(in the rows, 128 means zero)
Each path is a new rotation, seen through one point. The rows after it are directions, each followed by how far the rotation turns it, in degrees each step (0 if it stays put).
Each turn is a multiple of 5 degrees from 10 to 175, or 0.
Each row of a path follows its step; steps can be skipped.

step 0: [131 129 141 125 133 121 127 132 132 122 145 128 132 128 115 130 129 133
 124 132 138 116 128 132 143 135 136 128 135 126 127 135 125 127 136 130
 133 143 129 129 129 133 131 124 129 131 122 142]
step 1: [136 127 131 129 137 128 121 113 134 119 138 126 128 113 133 127 132 115
 130 126 123 125 127 136 134 120 129 120 122 135 119 135 119 139 135 139
 127 138 133 133 125 127 131 134 132 129 124 130]
step 2: [126 131 126 144 124 124 127 118 123 114 133 123 122 121 127 131 134 129
 135 132 119 142 121 130 116 129 131 127 124 125 119 115 129 133 134 125
 134 127 124 133 128 124 130 138 139 133 138 136]
step 3: [125 122 140 129 122 125 131 129 118 123 125 123 124 125 121 139 137 117
 123 122 132 130 135 121 119 135 120 127 124 115 123 126 132 132 137 114
 119 122 124 124 130 128 123 123 122 134 133 142]
step 4: [125 131 126 112 129 116 131 127 125 125 139 123 133 132 120 119 124 118
 126 116 133 128 139 134 123 123 135 126 131 123 127 135 127 124 128 114
 122 123 139 132 135 139 126 133 118 134 127 130]
step 6: [128 128 118 137 134 118 136 136 137 135 134 130 119 123 135 129 129 131
 129 130 115 118 124 123 129 138 121 129 126 119 121 123 132 131 126 130
 131 140 120 132 139 135 141 127 125 129 134 137]
step 7: [138 116 142 138 140 118 127 131 139 137 123 116 123 134 130 122 138 124
 126 122 124 125 135 134 134 134 123 132 130 120 126 123 122 138 125 123
 134 127 127 121 133 125 128 137 129 134 124 129]
step 8: [129 123 143 132 133 130 125 128 133 122 133 121 135 132 119 122 138 133
 123 133 133 126 133 131 130 125 133 131 133 134 124 131 119 122 122 122
 128 117 120 146 118 137 134 138 137 136 129 134]
step 9: [124 130 133 132 129 131 128 128 134 112 134 140 127 129 134 142 132 128
 126 129 142 122 130 134 130 128 126 113 122 123 125 130 124 125 131 132
 117 135 128 141 122 133 123 141 130 121 133 135]
Speeds:
[126 129 127 129 128 128 128 130 126 128 129 127 127 127 128 129 132 123
 126 129 130 131 129 126 128 129 129 129 127 126 127 128 129 127 128 129
 127 124 128 131 124 125 125 133 129 126 127 127]
60
[125 130 126 128 128 127 131 130 129 132 127 126 128 125 129 127 129 127
 126 129 128 125 127 130 128 130 126 128 129 130 134 130 127 127 127 126
 129 130 126 126 127 128 129 131 127 132 128 126]
45
[128 130 127 130 127 129 130 124 129 127 129 129 127 129 126 131 127 127
 126 127 129 127 130 131 125 126 126 126 129 127 129 129 132 127 127 128
 128 124 129 124 126 131 127 127 130 129 132 127]
55
[127 128 127 130 127 127 128 127 125 126 129 129 125 128 129 130 127 126
 130 131 127 126 127 130 133 127 131 126 127 128 130 128 127 127 127 133
 127 127 131 131 128 131 128 128 125 131 126 127]
85

step 0: [124 128 124 131 131 129 124 133 129 125 130 121 131 132 130 123 128 124
 130 127 136 115 119 121 128 136 121 119 129 132 123 121 132 128 127 130
 132 141 132 131 143 134 143 121 144 134 126 143]
step 2: [133 115 123 135 132 140 113 131 138 123 116 118 140 128 133 127 132 123
 133 123 126 124 123 139 119 122 117 128 129 126 128 127 126 132 122 122
 119 128 127 140 132 134 134 129 128 126 123 133]
step 3: [136 116 124 127 125 137 127 122 124 131 131 122 130 133 131 118 125 119
 132 127 124 118 116 128 122 115 115 117 125 133 121 121 126 128 131 121
 127 126 136 140 127 137 143 130 130 134 129 129]
step 4: [140 128 125 128 118 142 119 119 134 127 123 126 128 133 131 118 125 121
 127 123 131 117 117 127 133 124 132 123 132 137 124 122 140 132 132 138
 134 136 132 141 120 128 134 135 120 137 129 129]
step 5: [134 123 119 127 128 136 118 111 129 128 124 122 136 120 126 124 140 130
 129 129 129 120 120 129 127 134 127 131 137 128 123 121 143 128 127 138
 127 133 125 130 130 130 134 131 128 136 112 140]
step 6: [134 126 126 123 122 134 129 117 123 127 117 133 133 124 126 127 141 128
 124 138 131 115 124 124 123 129 117 118 128 121 119 123 126 136 132 123
 127 137 139 131 135 126 132 131 129 132 109 127]
step 7: [130 125 128 121 120 139 122 138 123 126 111 125 134 133 131 126 141 127
 126 122 131 118 124 131 129 132 130 126 128 117 120 122 134 130 121 126
 131 137 146 134 124 136 129 134 125 126 123 119]
step 8: [124 120 127 127 125 134 120 127 122 123 130 117 139 129 131 113 136 136
 124 122 122 118 126 130 121 129 130 124 134 123 123 131 136 120 131 119
 134 128 143 123 124 143 130 135 121 129 125 136]
step 9: [144 126 124 132 114 131 126 129 129 115 131 123 135 130 133 121 123 140
 125 133 125 113 126 128 131 122 124 117 140 120 130 129 128 122 140 127
 126 136 139 126 128 127 128 138 123 127 124 133]
Speeds:
[130 127 125 124 128 126 128 130 129 129 127 129 126 128 126 125 128 128
 131 126 128 127 132 131 128 127 127 128 126 129 126 123 126 127 129 127
 126 129 131 128 129 125 129 126 132 129 128 124]
100

step 0: [136 130 131 133 128 131 135 128 129 137 122 131 125 132 119 138 132 125
 140 119 123 127 120 116 134 112 129 137 117 142 126 121 126 131 137 137
 128 127 126 124 125 140 134 127 125 128 120 130]
step 2: [132 135 125 119 130 128 135 124 128 129 121 117 136 127 123 125 136 119
 137 125 122 133 133 134 119 130 126 124 129 130 127 136 128 123 132 128
 129 126  98 129 123 129 128 121 130 123 116 127]
step 3: [136 133 135 134 118 121 134 126 123 117 127 120 128 134 124 123 130 125
 128 123 121 129 126 128 125 114 128 118 121 146 125 122 126 123 123 133
 119 121 121 125 132 133 137 129 124 115 114 130]
step 4: [136 135 126 128 128 126 124 129 110 129 122 129 119 121 121 123 132 129
 131 123 128 133 134 124 139 123 137 121 126 129 116 118 121 116 130 124
 118 120 127 135 122 129 117 132 130 125 114 136]
step 5: [131 130 124 127 141 122 131 126 127 127 121 119 132 121 125 118 134 112
 122 117 126 128 137 124 137 126 136 128 124 123 118 122 130 135 129 125
 135 118 120 131 128 124 129 117 129 131 112 118]
step 6: [134 126 136 123 125 123 135 127 127 128 128 130 133 129 127 127 132 123
 138 117 124 127 120 113 115 113 142 126 127 131 119 116 139 134 132 132
 131 129 127 126 126 139 130 120 129 127 116 125]
step 7: [143 130 117 123 130 125 125 136 121 130 124 128 122 136 131 139 133 120
 123 122 121 136 129 123 122 123 142 125 133 124 118 119 116 128 134 133
 123 135 127 133 129 135 133 127 132 125 123 143]
step 8: [141 137 117 125 140 126 128 125 125 130 124 124 137 128 120 123 135 127
 132 122 121 138 135 130 133 123 134 118 134 125 129 134 132 133 131 136
 139 119 110 130 126 132 133 125 126 134 127 141]
step 9: [123 126 127 126 121 120 135 125 127 126 128 123 140 132 123 119 129 127
 122 129 128 132 127 125 124 112 142 115 121 131 133 119 127 127 120 136
 124 118 113 127 134 144 129 122 124 123 128 130]
Speeds:
[130 128 126 128 130 128 128 128 130 132 130 131 126 126 127 126 129 127
 127 130 125 126 130 129 129 134 129 126 130 126 126 129 126 128 126 128
 126 127 128 127 125 128 129 130 130 130 125 130]
115
[125 130 128 128 128 127 130 128 128 129 126 126 127 130 128 127 127 130
 127 130 130 130 126 126 127 128 131 130 132 127 128 129 127 127 127 127
 123 129 132 129 127 130 124 128 131 125 128 130]
125

step 0: [129 138 126 121 127 122 133 122 131 132 127 119 122 135 128 126 134 143
 125 122 125 125 129 127 126 116 124 124 134 128 127 123 118 116 128 126
 118 143 117 134 126 132 129 125 131 126 139 129]
step 1: [121 121 135 126 117 126 126 133 134 129 130 141 134 137 118 132 119 127
 129 129 112 128 124 120 133 128 130 123 124 121 125 138 132 141 126 134
 136 129 129 138 124 129 122 130 138 129 129 123]
step 2: [132 137 130 128 131 135 136 140 121 130 127 120 133 126 133 137 128 131
 123 121 125 131 129 131 128 128 115 122 125 122 133 132 118 119 122 114
 125 134 123 122 126 136 140 119 131 135 128 128]
step 3: [127 128 128 136 115 118 129 134 146 128 122 129 124 137 127 120 128 132
 121 131 124 115 128 123 133 146 130 117 128 131 126 133 132 131 133 130
 125 132 128 133 129 126 126 123 127 117 125 123]
step 5: [126 128 127 128 120 125 142 120 136 129 125 126 134 130 136 134 135 131
 121 119 139 124 116 120 133 145 131 133 130 126 130 125 123 126 127 119
 127 120 129 123 126 128 119 125 125 123 129 118]
step 6: [126 122 124 135 125 139 132 130 122 130 125 124 120 135 121 128 127 121
 130 134 131 133 147 130 134 131 134 133 124 131 122 117 123 124 135 135
 130 141 124 140 120 123 122 123 128 132 118 130]
step 7: [133 124 124 126 127 121 135 118 130 125 128 124 136 116 127 131 120 138
 128 122 130 137 120 123 137 129 121 133 133 120 124 125 126 141 135 121
 124 121 128 133 130 118 135 134 123 135 128 117]
step 8: [128 114 135 128 128 134 123 129 127 132 123 119 130 141 133 132 133 111
 128 136 126 121 132 136 124 135 128 136 125 128 133 126 109 129 128 131
 127 130 134 131 138 122 127 125 128 130 129 127]
step 9: [136 133 131 125 118 119 127 120 129 129 128 128 119 119 124 125 117 132
 138 132 133 137 138 125 132 127 123 131 135 137 118 127 128 132 132 118
 127 122 136 134 132 137 137 120 121 129 125 133]
Speeds:
[131 127 127 129 127 130 125 130 128 129 127 128 130 130 128 126 127 128
 124 129 124 129 130 129 128 128 128 127 128 129 129 130 126 130 130 127
 127 124 126 127 129 125 134 127 129 131 126 125]
65
[130 128 128 127 126 127 128 131 128 130 132 127 128 132 126 129 128 126
 129 129 129 129 127 126 128 128 130 130 129 126 129 130 130 126 126 130
 132 130 128 128 131 122 129 126 128 128 125 131]
155

step 0: [129 138 136 120 126 139 128 123 129 125 136 126 134 128 123 131 133 137
 133 119 123 126 130 117 136 132 138 116 137 142 129 129 133 128 134 129
 120 120 132 123 121 125 128 129 123 120 120 130]
step 1: [124 130 143 122 121 122 116 140 127 130 134 128 134 130 132 125 134 143
 125 129 127 125 129 127 135 132 119 131 131 126 121 140 128 136 131 135
 126 134 124 142 128 132 126 128 119 122 130 131]
step 2: [126 132 130 123 113 126 128 120 125 124 141 129 134 130 124 122 128 126
 121 116 133 127 113 128 138 129 118 136 129 133 127 123 120 138 132 115
 126 125 130 122 125 131 129 120 128 125 122 130]
step 4: [133 135 134 130 124 141 129 132 131 130 132 127 133 129 128 121 122 131
 125 137 138 133 124 131 136 118 117 135 130 129 127 139 129 136 139 128
 125 123 139 132 117 119 131 136 137 125 130 125]
step 5: [122 138 143 142 121 135 127 121 119 127 133 123 136 130 132 128 135 133
 130 122 128 137 125 124 129 134 134 121 133 131 133 126 124 132 131 131
 132 120 126 122 126 133 124 135 131 113 120 123]
step 6: [128 131 133 123 115 123 122 123 130 119 122 124 136 125 135 112 124 137
 125 133 122 125 128 123 127 119 121 128 117 126 126 140 133 135 135 137
 123 127 118 135 133 131 123 130 127 122 121 134]
step 7: [119 138 138 125 127 128 128 118 123 127 136 130 139 130 113 127 118 129
 119 131 132 129 120 123 126 129 123 124 125 132 133 140 127 137 127 120
 122 128 133 115 128 135 139 124 129 130 127 128]
step 8: [128 143 135 127 114 136 132 129 126 130 133 129 122 128 133 129 128 135
 130 129 120 130 132 129 127 124 121 126 120 120 115 126 129 128 124 137
 123 124 131 119 131 140 133 131 118 121 138 118]
step 9: [129 135 129 130 113 130 125 123 133 130 130 133 132 129 120 136 117 131
 126 126 130 136 126 124 137 123 115 136 128 130 133 131 128 124 136 130
 125 121 132 134 130 128 130 148 138 129 131 137]
Speeds:
[129 129 129 127 129 125 124 130 131 126 129 132 129 125 126 128 127 129
 131 129 127 130 129 128 128 126 128 131 126 127 131 132 129 128 129 129
 130 128 129 132 130 126 129 130 126 131 128 127]
135
[126 129 132 132 132 128 128 129 125 127 129 128 127 126 126 133 129 130
 127 126 129 128 129 130 126 132 127 125 127 129 128 129 127 129 127 129
 130 130 125 129 128 131 128 130 128 129 129 129]
160
